[0, 71, 94, 64, 95] >> 0
[260, -963, 932, 537, -51, -165] >> 260
[7131, 8248, 3310, 1948, 8508, 9684] >> 7131
[14, 32, -46, 17, -34, -47, -15] >> 14
[293, 162, 789, 294, 213] >> 293
[19, 28, -9, 2, -40] >> 19
[-780, 778, -436, -877, 75, 105, -944] >> -780
[23, 626, 951, 93] >> 23
---
 63  197  143  198  176  172
198  126  189  189  119  111
result: 126

3  6  4  2  8  3  5 result: 6

615  517  434  182  904 result: 517

-16   21  -17   49
 -2  -46    5   -6
result: -46

726  460  181  181  298  803
444  298  374  492  239  379
result: 298

4723  8921  5322  1269  8296  2014  8394 result: 8921

45  40  55  46
23  93  48  43
21  50   9  29
result: 50

6  3  0  7  2 result: 3
---
array([[ 22,  54,   9, -28,  47, -20],
       [-14,  33,  20,  59, -68,  25],
       [  3, -69, -24,   0, -24, -33]]) out 0

array([[ 44,  39, -38,  -7, -30],
       [-65,  27,   0, -56,  -4],
       [-17,  62, -19, -72, -30]]) out -19

array([[59,  1,  1, 48],
       [53, 64, 14, 28],
       [12,  0,  9, 10]]) out 0

array([[ 24,  63, -45, -10,  38],
       [ 22,   5, -38,  44, -35],
       [ 25,   9, -41,  38, -43]]) out -41

array([[  6, -17,  -2, -18],
       [-65,  11, -18,  68],
       [ -5,  -9,  26,  49]]) out -9

array([[  1,  55, -23,  25],
       [-16,   3, -45, -44],
       [-15,  12, -58, -22]]) out 12

array([[-39, -66, -25, -45],
       [ -9,  -3,   1,  12],
       [  0,  25,   9,  29]]) out 25

array([[ -3, -72,  -7, -33,  27],
       [ 36, -19, -10, -72,  11],
       [  6, -63,  -8, -49,  26]]) out -8

array([[-12,   3,  -5,   1,  -3],
       [-76, -18, -47,  -4, -36],
       [ 42,  10,  23,  -4,   6]]) out 23
---
[-33, 15, 31, -9, -46, 18] Out: 18, -33
[[26, -4, -6, -8, -1, -25, -10], [-15, -14, -8, 10, -25, -8, -33]] Out: -10, -15
[[6, 3, 7, 3, 2, 3], [4, 5, 2, 0, 3, 6], [3, 8, 2, 8, 7, 2]] Out: 3, 3
[[62, 143, 168, 136, 205, 148, 223], [120, 83, 186, 224, 167, 137, 229]] Out: 223, 120
[110, 216, 146, 43, 163] Out: 163, 110
[[86, 185, 49, 166, 45, 106, 60], [26, 139, 76, 91, 109, 207, 71], [27, 131, 80, 149, 72, 160, 81]] Out: 60, 27
[5, 7, 1, 4, 5] Out: 5, 5
---
[[ -7  -9  10 -12   1 -22]
 [ -5  62  10  17 -59   1]] Answer: -7, 1

[[-75  29 -76 -32  70]
 [-40 -10   2  -7   9]] Answer: -75, 9

[  2 -25 -67  52 -28] Answer: 2, -28

[[ 29   4   0  -1   0  -2]
 [-22  -2 -69  -8   1 -54]
 [-49  10 -41  -4  -2  -5]] Answer: 29, -5

[-16 -38   1  -6 -13 -70  57] Answer: -16, 57

[-48   0 -51 -80] Answer: -48, -80

[[  3   9   9   2  -1]
 [ -9  48 -13  72   1]
 [  8  24  17   0   0]] Answer: 3, 0
---
[[61, 15, 65, 187, 95], [95, 251, 171, 143, 244], [174, 91, 146, 77, 80]] out 143
[[-701, -228, -782, -156, -69, -424], [-449, -208, 120, -126, -202, -173], [734, -186, -581, 9, -55, -166]] out -202
[[708, 641, 272, 552, 530], [706, 644, 247, 552, 538], [657, 621, 767, 784, 764]] out 552
[[140, 170, 246, 36, 172, 147], [65, 146, 72, 89, 203, 240], [42, 212, 151, 82, 237, 148]] out 203
[[669, 898, 409, 326], [672, 741, 661, -178], [612, 751, 942, -939]] out 661
[[745, 239, 851, 376, 363, 827, 644], [733, 724, 731, 717, 729, 697, 708], [740, 738, 766, 735, 754, 705, 725]] out 697
---
547,386,223,333,893,266,279: 223

167,61,224,142,109,160,196
96,155,165,123,104,198,169
: 165

3,6,0,5,5,3,4
5,9,5,9,8,5,9
: 5

159,-408,944,-26,589,734,-941: 944

-35,-5,-20,-36,-22,28,-31: -20

7,201,48,213,152,133,145
106,141,59,77,96,128,100
: 59
---
Input: (-25, 9, -61, -27, -81, 53)
Output: -27
Input: ((8, -17, -51, 60), (55, -23, 13, -53), (20, -18, -22, -18))
Output: -17
Input: ((-2, 2, -70, 50, 12, 16, 3), (-5, 17, 74, -29, -1, 41, -1))
Output: 12
Input: (-60, 49, 23, -18)
Output: 49
Input: (20, 64, 60, -9, -67, 27)
Output: -9
Input: (-46, -65, 64, 41)
Output: -65
Input: (-66, -56, -48, -5, -14)
Output: -48
---
[918 294 929 147 279] result: 929, 929

[61 33 20 47 78 34 50] result: 47, 78

[4943 3842 8704 3997 4535 2681 3772] result: 3997, 8704

[62 41 21 78 82 87 92] result: 78, 92

[[-381   74 -216 -352  520  247 -127]
 [ 339   80  543  108  630  848 -512]
 [-938 -692 -340 -784 -109 -102 -246]] result: 108, 848

[ 24  50  40 218  90] result: 40, 218

[9884 5026 7617 9455 2487] result: 7617, 9884

[[141  77 147 121 193]
 [ 59 124   8 144  84]
 [233 126 205 232 196]] result: 8, 233
---
array([[-72,  79,  62,  68,   8,  31, -26],
       [ 20, -10, -22,   6,  26,  51,  19],
       [-14,  80, -51,  42,   3,  -9, -71]])
26

array([[-34, -55,  33,  -8,  -1,  -2,  25],
       [ 14,  28, -11, -68,  12,  35,  25]])
12

array([[-44,  31,  55, -68, -23, -59],
       [-50,   8,  48, -43, -35, -15]])
-43

array([[-69,  -4, -46, -35, -28,   7, -52],
       [ 48, -20,  36,  21,  38, -37,  -4]])
38

array([[ 25,  -4,  30, -37,  44],
       [ 19, -30,  43, -19,  22],
       [-24, -25, -61,  39, -38]])
43

array([[ 30,  44, -16,  16,  22,  -9,   0],
       [  5,   3,  -2,  10,  21, -21, -79]])
21
---
[ 17   7  50 -39 -61  48  45] --> -61
[-68  70 -28 -63] --> 70
[-42 -80   0  -2  -3  -4   9] --> -3
[  0  39 -20  12 -17 -33  78] --> -17
[-40 -66 -72 -35] --> -66
[ 0 51 47 63] --> 51
---
(14, 50, -41, 46) value 46, 14
(15, 9, 6, 93, 12, 12) value 12, 15
((147, 141, 70, 191, 204, 50, 167), (130, 241, 607, 858, 358, 125, 196)) value 167, 130
(-46, 20, 37, 21) value 21, -46
(5, -34, -39, 22, 40) value 40, 5
((-22, -744, -150, 151, -298, -165), (-816, 321, -355, -284, -239, -429), (673, -688, -206, -129, -171, -375)) value -165, 673
(184, 162, 227, 44, 41, 49) value 49, 184
